128 stands for zero in the data rows.
Some points, each followed by its number:
[132 139 167 158 159 127 146 106 153 138 103 116 140 143 133  77 129 117
 122 123 116 118 125 151 135 118 148 126 127 156 126  98 106 133 113 128
 123 120 128 126 112  99 121  99 102 119 102  97 105  91 119 121 109 130
 123 130 137 116 124 112 107 102 154 146] 0
[ 97  82 103  82  68  89  89 105  90 100  95  86  93 103  82 120  90  76
 102 113 122 103 103 100 123 137 116 121 125 146 122 104 144 148 144 142
 121 156 156 169 157 147 138 143 166 180 166 157 146 151 140 131 169 142
 140 121 135 127 140 114 122 101 130 106] 1
[116 102 112 103 128 139 117 108 123  91  81 125  90 104 101 108 115  99
 102 104  93 122 107  90 127 120  94 135 131 118 105 138  72 144 119 153
 132 107 134  94 116 135 144 127 135 129 110 122 136 127 108 130 121 102
 101 102 108 105 119  95 107  93  80  95] 2
[173 153 138 141 150 129 136 128 119 159 124 133 125 115 125 128 144 123
 129 154 107 121 141 103 127 127  96 120  65 117 136 111 142 102 128 128
  92 105 117  88 130 116 102 109 145 120 125  92 116 124 137 103 106 126
 125 149 118  87 121 127 141 116 118 132] 3
[ 62 100 139  67  74  93  75  64  84  73 100 103  88 104  85  71  85  86
  90 108 132 112 101 100  65 134 113 140 119  92 128 129 123 155 160 127
 139 115 147 174 167 136 159 143 137 158 146 112 172 140 144 181 129 133
 147 115 148 112 102 134 120 114 104 144] 4
[ 89 121 161 129  96 123 116 117 125 136 119  96 117 121 122 101 152 141
 105 136 103 143 157 149 141 131 168 141 137 138 139 145 144 103 124 140
 144 151 144 157 135 152 187 131 145 156 123 153 151 193 154 130 133 154
 153 155 128 147 166 165 122 168 146 141] 5
[142 114 150 120 132 135 152 118 143 107 118 150 155 136 134 143 153 138
 137 136 146 136 136 138 136 148 128 142 144 165 160 156 138 131 154 160
 144 130 126 117 112 120 134 113 105 131 124 147  83 108 112  82 114 149
 120 114 120 137 124 115 142 105 122 104] 6
[107  91 111 124 107 104  94 110 102 119 106  73 124 122 113 107 119 115
 105 119  86  83 117  84 112 108 107 132 118 125 147 131 124 107 155 144
 115 168 142 157 166 138 139 146 100 144 145 146 138 114 105 117 124 130
 105 140 121 137 101 127 108 101  97 111] 7
[111 136 115  84 130 128  96 159 152 114 140 146 129 130 126 131 163 156
 178 151 167 147 152 157 157 164 134 152 169 159 145 188 177 148 154 145
 129 132 136 154 137 140 127 130 129 140 120 156 143 139 131 165 127 125
 166 162 141 160 157 164 158 163 141 129] 8
[205 161 157 182 149 184 182 204 166 193 170 149 148 154 133 170 160 130
 123 161 143 117 108 111  96  88 127 115 100  75  99  77 112 117  75 117
  99  66  76  70  70  92  99  74  75 101  90  95  88  71  75  91 109  99
  70  88  98 110  98  96  91  74  79  95] 9
New points follow, each followed by the numbers of its three nearest points above by angle, seen from the average point of the numbered points, nearest first.
[164 162 177 130 110 132 139 133 144 131 123 119 129 111 132 120 104 112
 125 148 124 101 111 144 118 120 103 113 116 113 115 130 111 116 128 102
 119  93 128 136 106 137  95 100 114 111 115 122 101 120 127 100  99  87
  99 101 126  90 107 131  94 119 113 133] 9 3 0
[125 111 139 153 144 126 147 129 145 134 141 161 130 131 130 133 156 147
 157 166 126 121 147 185 169 128 148 127 158 147 140 130 159 170 138 142
 103 148 128 144 135 117 103 125 105 118 137 132 124 117 147  89 143 135
 121 135 153 115 131 132 126 144 126 167] 8 6 0
[126 154 150 104 113 135 150 133 130 122 107 130 112 129  90 139 131 120
 140 108 141 125 118  83 114 143 127  89 134 123 129  94 127 132  99 117
 118 163 140 111  96 121 137 114 138 129 107 101 128 108 104 123 120 122
 131 114 119 140 102 106 122 124 127 140] 9 0 3
[165 162 141 139 154 133 149 163 131 131 162 157 172 124 166 151 125 139
 123 112 130 133 120  96 133 116 110 122  98 100  85 106 116  83 129 111
 119 108 109 102 107 101  92  76 114 130 106 106 106 110  88  96 114  69
  82  97 102  92 119  85 118 108  82  80] 9 3 0
[108 117 108 104 100  81 104  81 100 108  88  88  76  74 107  91  65  87
 102 109 116  89  96 117 140 158 115 101 129 137 108 127 139 146 139 126
 123 127 152 155 128 160 155 157 160 160 162 176 148 122 127 138 150 140
 128 105  98 125 121 126 109 122 120  99] 1 4 7
[148 154 156 183 138 126 134 134 105 135 153 145 137 127 129 137  87  95
 153 101 116 118  84 133  99 113 106 112  87  87 102 121 110  98 120 117
 114  89 120 114  99 124 102  99  72 122 106  84  98 105 121 104 117 104
  96 149 108 110 120  76 123  98 132 118] 9 3 0
[134 160 113 130 135 121 104 134 136 140 104 146 134 118 134 130 125 136
 122 144 149 147 142 123 131 144 113 114 136 152 140 123 124 123 145 139
 128 126 132 130  93 100 128  88 130 101 107 141 114 136 117 114 118 109
 105 131 115 117 117 117 138 136 108 135] 6 3 9
[185 168 184 163 154 179 184 172 183 182 157 152 167 151 144 120 137 100
 127 144 118 111 136  85 108  92  84 111 111 117 110 110  94  76 104  59
  84  71  78  95 100  93 110  77  97  96 107 101  95  86  79  77  63  63
 115  72  73  75  83  93  90  80 113  88] 9 3 0
[105 110 121  76 105  85 113  73 122  86  74  70  99 124 123 102 103 122
 102 116  96  85 100 121  88 124 112 122 131 143 132 114 113 139 160 106
 141 155 134 178 163 142 166 155 123 140 142 157 155 165 125 156 100 123
 153 110  97 131 108 126 147 121 144 123] 4 1 7
[109 127 126  84  96 151 126 117 117  97 110 131 110 106 113 142 126 175
 149 147 148 128 134 127 131 137 113 157 127 163 121 118 138 133 145 150
 173 157 164 136 157 146 147 148 149 139 165 147 181 154 148 149 147 153
 148 129 145 169 188 146 176 162 155 146] 8 5 1
[148 157 117 140 163 176 124 142 152 137 141 140 131 129 134 108 119 117
 131 132 105 124 114  93 115 106 131 108 101 133 112 118 133 117 103 115
 106 138 124 115 127 121 122 127 122 119 135  83 124  94 107 138  91  95
 110 122 110 125 104 121  78 109 113 116] 9 3 0
[104 150  92  93 121 106 149 116 139 124 128 157 131 123 117 145 141 152
 139 123  97 155 144 140 111 163 126 134 138 136 108 129 148 107 151 135
 147 148 151 142 148 135 161 130 123 153 140 107 172 143 143 141 156 133
 159 135 156 141 160 140 157 178 125 130] 8 5 1
[154 112 152 138 143 101 139 132 127 147 145 131  96 110 136 124 118 113
 103 111 122  88 126  97 122 117 121 116  99  93 116 128 113 130 107 108
 124  71 140 106 156 117 111  82 118 106  97 107 119 112 114 106 110 130
  98  91  92 109 102 130 110 117 154 143] 9 3 0
[149 132 128 109 115 164 142 138 155 127 148 140 106 134 115 137 126 116
 111 109  96 135 118  96 117 123 119 120  93 131 126 132 126 109 127 114
 134  97 111  85 100 132 134 117 109 115  94 112 154 132 130 120  96 141
  90 126  92 110 155 129 114 123 142  93] 9 3 2
[146 139 126 143 141 100 103 129  90 137 103 130 120 128 112 148 170 125
 120 139 126 130 134 163 133 147 143 167 150 172 117 145 120  78 131 116
 106 119 114 114 115 153 149  90 139 114 141  90 107 149  99 118 132  95
 119 124 107 138 125 121 116 143 102 130] 3 6 8
